In the rows, zero is written as 128.
The rows of A fall into 4 groups, and each row is roughly a mix of its group's hidden directions.
A, 124 rows:
[[ 82  91 125  87  89 117  93 125 150 150]
 [149  91 104 159 147  85 153 145 158  87]
 [ 92 148 156  57 117 146 108 107 120 143]
 [155 144 107 185 162  89 108 114 102 147]
 [147 122 132 153 179 126 110 108  83  77]
 [170 142 122 192 170 137 154 138 146 134]
 [168 145 106 138 154  84 175 107 149 157]
 [104 130 103  83 122 164 161 158 133  78]
 [ 96 116 160 126  72 115 102 126 152 176]
 [ 74 103 132  95 104 159  90 144 117  95]
 [ 76  96  86  95  89 117 108 143 116 118]
 [113 162 179  72 132 158 115 103 119 141]
 [162 146 116 120 137  84 153 102 158 185]
 [ 75 104 149 118  89 160  89 149 116 104]
 [173 144 140 186 176 115 128 109 120 110]
 [148 136 139 151 194 117 114  96  86 150]
 [128 103  89 189 176 108 121 135 108 134]
 [115  99  99 151 176 140  87 177 118 120]
 [106 121 123  92  64 143 133 152 155  88]
 [178 137 141 192 171 125 131 131 126 111]
 [134 151 162 104  76 123 169  82 141 133]
 [ 76 107 128  70 100 136  89 125 139 138]
 [168 163 144 176 148 100 142  83 116 129]
 [107 142 156  56  87 146 118 118 139 119]
 [166 140 108 186 172  98 111 122 106 135]
 [146 133 133 160 176 113 124 110 115 196]
 [119 130 126  95  76 142 141 147 158  68]
 [163 144 139 171 197 145 129 114 117 111]
 [164 143 128 175 169 144 155 136  99  86]
 [166 123 104 198 156 118 153 144 144 117]
 [ 79 107 138  88  81 121  96 126 150 155]
 [ 80 112 134  70  88 157 135 146 144 129]
 [ 79  98 112  80 125 154 103 171 138 129]
 [165 130 140 184 179 146 130 152 130  98]
 [179 148 138 189 157 103 132 103 118 126]
 [ 90 117 161 122  68 123  99 132 147 166]
 [169 134 117 189 171  98 108 121 111 134]
 [ 87 114 102  98  68 145 143 133 146 162]
 [142 164 171 126 166 170 127 129  85 103]
 [ 95 111 143 138 123 173 104 152  96  73]
 [177 143 138 188 168 114 133 107 118 110]
 [106 145 122  86 137 177 152 156 116  78]
 [ 91 148 134  66 119 175 109 135 113 106]
 [135 133 145 103  58 140 149 149 164  99]
 [152 126 177 200 122 109 138 126 146 131]
 [100 130 165 133  65 125 106 134 143 175]
 [ 78 120 146  89  80 143  88 134 134 147]
 [134 104 123 161 110  76 101 105 149 179]
 [134 124 121 119  92 146 138 147 142  47]
 [ 84 133 152  60 110 145  98 113 115 134]
 [131 129 129 159 178 116 117 113 105 195]
 [128 143 167 118 156 128 115 105 140 203]
 [139 119 138 178 141 159 128 152  98  67]
 [ 89 100  97  86  97 141 144 151 158  93]
 [138 112 153 151 166 175 132 167 146  83]
 [ 97 105 116  78  72 120 113 135 126  91]
 [ 85 133 170 121  74 156  93 147 127 125]
 [174 113 113 168 164  88 150 132 146  94]
 [ 98 142 136  69 133 169 106 138 118  83]
 [ 76 109 132  76  96 145  86 134 136 119]
 [183 143 139 177 181 125 143 114 123 126]
 [114 128 151 130  94 126  88  97 121 195]
 [ 71 118 123  66  89 144 130 129 133 135]
 [ 73 114 164 119  87 158  90 143 118 120]
 [106 144 132 101  80 157 122 111 111 189]
 [166 134 137 174 180 151 135 158 131  94]
 [141  93  74 173 105 100 143 157 126 109]
 [ 85 112 115  64  82 143 132 141 134 138]
 [ 96 112 104  89 132 167 104 146 102  77]
 [151 132 150 159 121 101  97  92 115 190]
 [ 88 100 138 135 109 163 103 154 108  71]
 [124 107  93 151 181 132  88 175 116 124]
 [179 149 144 173 184 130 144 113 128 118]
 [111  95 112 135 158 158  97 196 135 120]
 [ 89 107 104 118  70 124 136 130 148 179]
 [ 73 134 157 107  75 155 104 149 123 117]
 [180 131 143 180 173  95 129 117 120 119]
 [ 86 112 115  83  84 141 113 143 134  80]
 [ 79 111 108  64 100 142 118 153 134 140]
 [ 95 133 145 105  91 140  82 105 123 181]
 [ 90 130 147  56  99 131 104 111 113 133]
 [179 155 112 157 176 135 162 129 107 101]
 [181 136 111 171 172 118 163 126 120 101]
 [149 117 124 161 180  97 137 149 139  73]
 [162 106 117 183 126  77 143 116 140 163]
 [179 136 150 173 178 102 123 117 113 111]
 [109 104 103 118 144 161 118 148 100  59]
 [107 143 135 108  80 156 123 110 113 193]
 [166 125 105 200 162 120 150 141 129 121]
 [144 115 125 150 178 104 133 149 143  62]
 [183 148 133 177 134  97 159 120 143 159]
 [ 76 100 148 117  73 143  90 145 132 125]
 [106 115 147 158 108 172 106 159  96  80]
 [ 74 107  82 104 145 123  97 124  87 123]
 [107 144 133 111  85 144 117 111 106 199]
 [ 92 111 159  89 108 178 145 146 154 100]
 [146 114 155 143 163 175 138 164 150  81]
 [104 151 144  78 144 173 107 137 112  82]
 [123 104 158 114 136 183 142 162 156  82]
 [174 144 171 169 152 140 155 110 142  94]
 [146 139 142 157 168 113 132 112 126 202]
 [ 79 117 139  68 102 120  96 113 104 144]
 [175 124 124 185 175 105 135 116 115 149]
 [ 96 137 136  80 141 166 108 145 130  70]
 [108  99 120 156  86 101 124 120 155 188]
 [ 77 108 116  70  87 139 119 144 136 146]
 [119 119 124 102  87 144 129 144 142  51]
 [174 158 143 174 134 103 153  81 114 123]
 [ 77 129 121  68  84 148 117 138 129 111]
 [ 90 129 130 122 139 113 118 123 132 212]
 [148 148 132 162 113 121 148 113 104 203]
 [163 147 166 121 130 148 175  96 142  82]
 [ 81 106 133  86  83 117  97 125 152 158]
 [154 128 154 150 172 169 143 156 145  81]
 [138 157 173 174  89 122 136 132 133 176]
 [139 112 120 157  93  96 123 102 143 196]
 [163 124 104 148 166 111 172 149 135  75]
 [ 68 100  98  94  93 131 101 143 109 123]
 [109 138 171 135  62 138  95 142 142 155]
 [120 173 153 121 130 184 151 134  84 153]
 [120 139 101 118  95  76 116  89 107 175]
 [ 88 121 126 119 143 117 107 121 120 208]
 [144 150 157 146 120 124 104  96  97 195]
 [163 152 173 140 130 154 176 110 145  90]]

One row of each group comes first, with its name. Which group is each row after those in?
[147 148 133 168 162 163 147 143  85  84]  J
[150 153 149 126  92  96 155  62 126 140]  K
[168 106 107 170 156  82 153 135 149  99]  B
[ 78 120 144  68 104 125  96 114 110 150]  X

[ 76 135 132  66  84 143 120 134 135 136]  X
[ 95 106 149  76 102 172 143 145 153 103]  K
[160  95 100 141 139  67 116 118 162 101]  B
[ 76  99 147 114  73 139  89 141 136 133]  J
[ 88  91  86 135 151 117  94 130  88  98]  X
[ 92 115 146  66  93 162 143 139 152 116]  K
[114 100  82 104 112 125 165 154 160  84]  B
[145 136 137 145 188 120 128 148 125  63]  B
[ 82  97 100  86  81 130 120 137 161 124]  B
